Each path below is one point turned by a fixed rotation once a step. After each direction that follows a path, write how fast that rotation turns it, in degrees each step (0 if it stays still).
Each turn is a multiple of 5 degrees from 10 to 175, or 0.
Each row of a path follows its step; steps can be skipped.
path 1
step 1: [-12.2, -7.3, -11.5, 13.0, 7.9, -16.3, -3.2, 8.6, 9.7, 10.4, 20.3, -10.0, -12.8, -8.0, -10.6, 7.8, -9.0, 1.6, 0.1, -15.9, 11.1, 10.4, -0.6, 4.5, -7.1, 6.6, 15.2, 0.9, 21.4, 11.2]
step 2: [11.7, 5.0, -4.7, 19.2, -0.5, -11.5, -24.5, 4.6, -13.9, 10.4, 9.3, 0.1, 1.2, 9.5, -5.2, -6.4, -18.0, 4.6, 13.5, 3.0, 3.1, -11.1, -9.0, 11.0, -1.2, 14.0, -8.9, -12.5, -0.5, -20.6]
step 3: [14.7, -2.0, 15.3, 0.0, -8.1, -0.1, -3.7, 15.7, -6.5, 18.9, -17.9, -11.9, -0.8, -10.5, 3.5, -11.3, 8.7, 2.4, -9.7, -6.0, -22.2, -3.3, -1.7, 15.8, -13.6, -13.2, -16.6, -5.4, 9.9, -0.8]
step 4: [16.2, -8.4, 8.6, 7.0, 14.4, 8.0, -7.5, 19.9, 22.3, -9.5, -0.3, 4.3, -20.0, 1.7, 2.5, 7.2, 0.0, -0.6, 15.0, 3.1, 4.2, 12.8, 7.9, 3.5, -14.5, -3.8, -1.5, 3.2, 7.4, 23.0]
step 5: [5.7, 25.1, -3.2, 13.5, 10.8, 8.0, 10.6, 7.2, 9.5, 6.3, -0.7, 8.7, 11.2, 0.7, 14.3, -10.7, -9.1, -9.3, 18.9, 12.1, 8.2, -7.5, 9.6, 17.3, -0.4, 16.4, 6.3, 6.1, -8.9, -8.2]
step 6: [-17.9, -0.2, -21.2, 9.2, 2.4, 3.5, 9.2, 11.6, 8.7, 10.9, 4.6, 2.7, -5.1, -8.4, 17.8, -21.5, 10.4, -7.8, -23.7, -8.2, -7.3, -3.5, -10.3, 12.4, -2.1, -11.6, 2.1, -1.5, 6.3, -7.6]
step 7: [4.2, -10.3, -11.0, 23.1, -2.3, -1.1, -14.0, -5.7, 19.4, -5.2, 16.0, 0.4, -5.7, -2.4, 4.3, 16.1, -0.6, 9.5, -1.6, -0.1, -6.9, 13.5, -7.2, -2.3, -12.3, 1.6, 17.0, -24.4, 11.1, -2.0]
step 9: [-11.8, -0.4, 2.3, 5.4, 5.7, -12.6, -14.0, 11.6, 2.8, 6.0, -19.4, 7.8, -20.9, -8.7, -0.4, -18.4, 5.1, 14.9, -4.9, -3.5, 2.4, -1.8, -1.5, 7.6, -8.8, -14.5, -31.4, -1.4, -6.0, -0.6]
step 10: [28.5, 6.6, 7.8, 2.1, 3.6, -3.9, -3.3, 9.9, 21.8, 16.3, -3.8, 4.8, 0.6, -7.2, 7.2, -0.1, 12.1, 22.6, 6.9, 4.3, 10.8, -2.5, 10.0, -6.2, -7.3, -4.2, 12.7, -12.5, 4.2, 14.4]
step 12: [-2.2, -12.7, -7.4, 27.2, 7.5, 3.1, -1.3, -13.6, -6.3, 1.9, 13.2, -0.7, -11.3, 3.0, 15.3, -24.0, 10.7, 3.4, -8.6, 7.8, 7.0, 3.7, -7.0, 18.6, -10.9, 6.7, -10.3, 6.0, 0.0, -11.5]
step 13: [2.7, 1.6, 5.1, 6.0, -4.9, 1.3, -13.5, 6.4, 5.6, 20.5, 26.2, -8.2, 7.7, -28.8, 3.0, 6.8, 11.9, -2.9, -1.3, 0.5, -13.5, 16.8, 3.7, 3.5, -12.3, 6.5, 6.1, -13.3, 11.7, -1.7]
[-0.2, 7.5, -7.9, -2.0, -3.3, -6.0, -2.2, 8.3, -3.0, 4.6, 2.7, 2.2, -1.7, -5.0, 3.0, -1.6, -0.2, 1.0, 0.1, 2.9, 4.1, 0.1, 1.5, -5.1, 7.6, -1.0, 0.7, -1.6, -0.7, -0.4]	90
[3.3, -4.1, -2.4, -0.1, 1.8, -5.2, -3.9, -1.2, -4.8, -0.5, -7.7, 1.4, 3.3, -5.5, -3.8, -1.3, -6.7, 2.8, 3.4, -9.0, 0.7, -4.0, -2.1, -0.4, -0.5, -0.7, -1.1, -5.0, 0.3, 5.1]	55
[-4.3, 1.9, -1.8, -0.3, -2.0, -5.1, 2.4, -0.9, -5.4, -2.3, 0.6, 4.9, 3.2, 8.7, -2.7, -8.4, 1.2, -4.2, 6.8, 0.9, 0.1, -2.2, 2.9, 7.0, 0.1, -1.3, -3.5, -1.8, 0.3, -3.6]	115
[-3.9, 1.5, -1.9, 9.2, 0.0, 0.4, 5.3, -2.4, -4.3, -2.0, 7.8, 0.5, 4.5, -3.8, 0.6, 4.1, 3.0, -5.4, -1.9, -6.0, 4.3, 1.7, -5.7, -2.2, -1.3, 0.8, -1.7, -4.8, -0.4, -0.4]	60
[1.4, 2.6, -1.6, -0.7, -3.9, 3.8, -6.3, -0.3, 1.3, 0.5, 2.1, 2.6, 4.3, 4.4, -1.7, -3.7, 1.8, 5.6, 3.2, 1.4, 2.1, 7.2, -10.0, 1.1, -1.9, 3.8, 2.5, -0.3, -5.5, 5.7]	135
[6.9, 7.6, 1.5, 1.9, -5.8, -2.4, 7.8, -7.5, -3.2, 4.7, -4.3, -1.6, 1.3, -3.5, -0.2, -0.7, 0.3, 2.4, -0.1, -0.5, -1.7, 5.6, 3.2, 3.7, -1.0, 1.2, 5.8, 0.5, 1.2, -1.3]	145
path 2
step 0: [-14.9, 14.8, 5.5, 5.4, 8.1, 2.0, -0.2, -8.1, 17.1, 3.2, -12.1, 19.9, 6.9, 6.4, 16.5, -12.0, 1.8, 2.8, 2.6, 15.8, -11.8, 2.9, -2.2, -9.2, 1.3, -8.3, 4.1, -2.6, 8.0, 8.0]
step 1: [-13.3, -9.3, 1.3, 10.9, 11.9, 7.7, -1.9, -1.0, 21.3, 8.0, 4.6, 13.7, -1.7, 9.3, -1.5, 10.2, 6.7, 14.6, 0.3, 10.0, -4.2, 11.8, -4.1, 11.9, 13.1, -9.0, -2.3, 8.7, -10.8, 5.8]
step 2: [-1.6, 4.9, -8.3, 16.7, -0.9, 2.7, 7.8, -6.2, -0.5, 25.7, 4.1, -0.4, -3.5, 9.6, 0.3, 1.3, 1.3, -8.0, 5.2, 7.1, 6.6, 15.1, -4.2, 20.6, 4.3, -19.2, -6.6, -11.8, 0.4, -1.0]
step 3: [5.2, -3.8, -13.9, 17.9, 5.9, -6.3, -8.8, 2.9, -7.7, 12.0, -19.0, -2.4, 2.7, 14.2, 5.9, -5.6, 7.8, 7.1, 9.1, 11.2, 6.5, -3.2, -8.8, -7.5, 5.6, -20.0, 11.4, -3.0, 5.9, 2.7]
step 5: [-9.5, 7.4, 8.8, -3.7, -9.8, 3.7, 20.7, 5.8, 9.2, 6.9, -4.3, 6.1, -2.9, 7.1, 3.0, -9.7, 14.5, 7.0, -1.9, 10.3, 0.0, -4.7, -10.0, 16.9, -15.1, -13.7, 7.3, -2.8, 2.3, 13.7]
step 6: [-11.8, 5.6, -5.6, 0.5, 0.2, -6.7, -5.7, 8.0, 6.6, 4.4, -17.2, 4.2, -12.8, 5.8, -2.9, 0.1, 21.9, 11.6, 10.0, -10.8, -7.3, 6.3, 6.9, 21.9, 7.8, -12.1, 6.4, -1.3, -0.7, 4.1]
step 7: [-16.9, 9.1, -15.2, 7.8, -6.6, -6.0, -3.7, -1.2, -5.2, 5.4, 5.5, 20.0, 5.6, 9.3, 8.0, -1.0, 7.4, 10.2, 9.5, -8.9, 10.5, 14.0, -0.8, 6.7, 8.5, -4.2, -4.6, -6.6, 21.2, 1.3]
step 8: [2.2, -4.6, -10.2, 2.5, -3.4, 2.3, 3.1, 14.5, 12.1, 5.1, -1.9, 27.1, 1.5, 6.4, -0.7, -3.9, -6.2, 9.6, 6.7, 18.5, -0.7, 13.0, 0.3, -8.2, -4.1, -11.6, 8.9, -9.1, 14.8, 4.3]
step 9: [1.4, -12.5, 4.6, -1.5, 3.8, 10.2, -3.6, 13.8, 0.2, 0.9, -0.3, 5.3, -7.2, 11.6, 10.8, 13.3, 11.5, 0.0, -0.1, 21.5, -12.9, 12.0, 3.4, 9.6, 10.0, -14.9, -7.8, -1.4, 8.1, 14.5]
step 10: [-15.5, 7.7, -6.9, 5.1, -7.1, 3.4, -0.6, -3.5, -8.0, 8.7, 11.9, 0.7, -6.9, 4.1, 5.4, 7.5, 21.6, -8.5, 8.9, 20.5, 2.9, -5.7, -8.6, 6.6, 9.7, -11.4, 4.7, -16.2, -3.2, 6.8]
step 12: [-13.7, 2.2, 1.9, 14.0, 8.1, 9.6, -4.1, -16.4, 14.6, 0.1, 0.4, 13.1, 6.2, 15.3, 15.3, 4.2, 0.6, 16.6, -1.1, 5.0, 1.8, 6.0, -3.7, 6.8, 2.1, -7.9, 4.9, 15.7, 4.1, 13.8]
[2.8, -4.3, 1.7, -1.6, -2.4, -1.8, 3.7, 1.6, -1.5, 1.9, -4.6, -4.4, 2.5, 1.5, -0.3, -6.7, 2.8, 7.5, -1.4, -8.5, 7.9, -2.5, -0.7, 5.6, -5.0, -3.6, 1.1, 1.7, 0.3, -1.9]	35
[4.9, -1.8, -4.6, -6.5, 7.8, -3.7, -9.3, -0.5, 5.2, -1.5, -5.1, -1.8, 1.0, 2.2, 2.8, 2.6, 3.0, 0.3, -1.8, 1.1, 2.0, -1.4, 0.3, 3.5, 3.2, 2.5, -0.9, 5.1, 0.3, 5.9]	130
[3.6, 4.8, 2.5, 6.6, -2.4, -2.9, -2.3, 0.7, 1.2, 3.1, 2.4, -6.5, 2.7, -6.0, -4.7, -1.9, 4.7, 3.2, 0.7, 5.1, 0.0, -0.5, 3.9, 5.1, 6.1, 4.7, 1.2, 0.4, 6.4, -2.1]	90
[3.3, 1.1, -2.9, 6.1, -3.8, -3.4, 1.5, -0.6, -0.8, -3.5, -2.4, -3.6, -1.3, -3.8, 7.2, 4.7, 5.7, -7.6, -2.5, -4.2, -0.3, 3.3, 6.4, 0.9, -0.7, -6.4, 2.9, -0.7, -3.2, 1.9]	100
[7.2, 2.4, -0.5, -0.9, 7.5, -0.2, 1.8, 1.5, 1.3, 1.6, -2.2, 1.6, -5.5, -5.9, 2.2, -9.5, -0.9, -3.7, 2.6, 0.9, -4.5, 2.8, -5.1, 0.7, -3.6, -0.9, 7.0, -1.8, 2.2, -1.4]	130
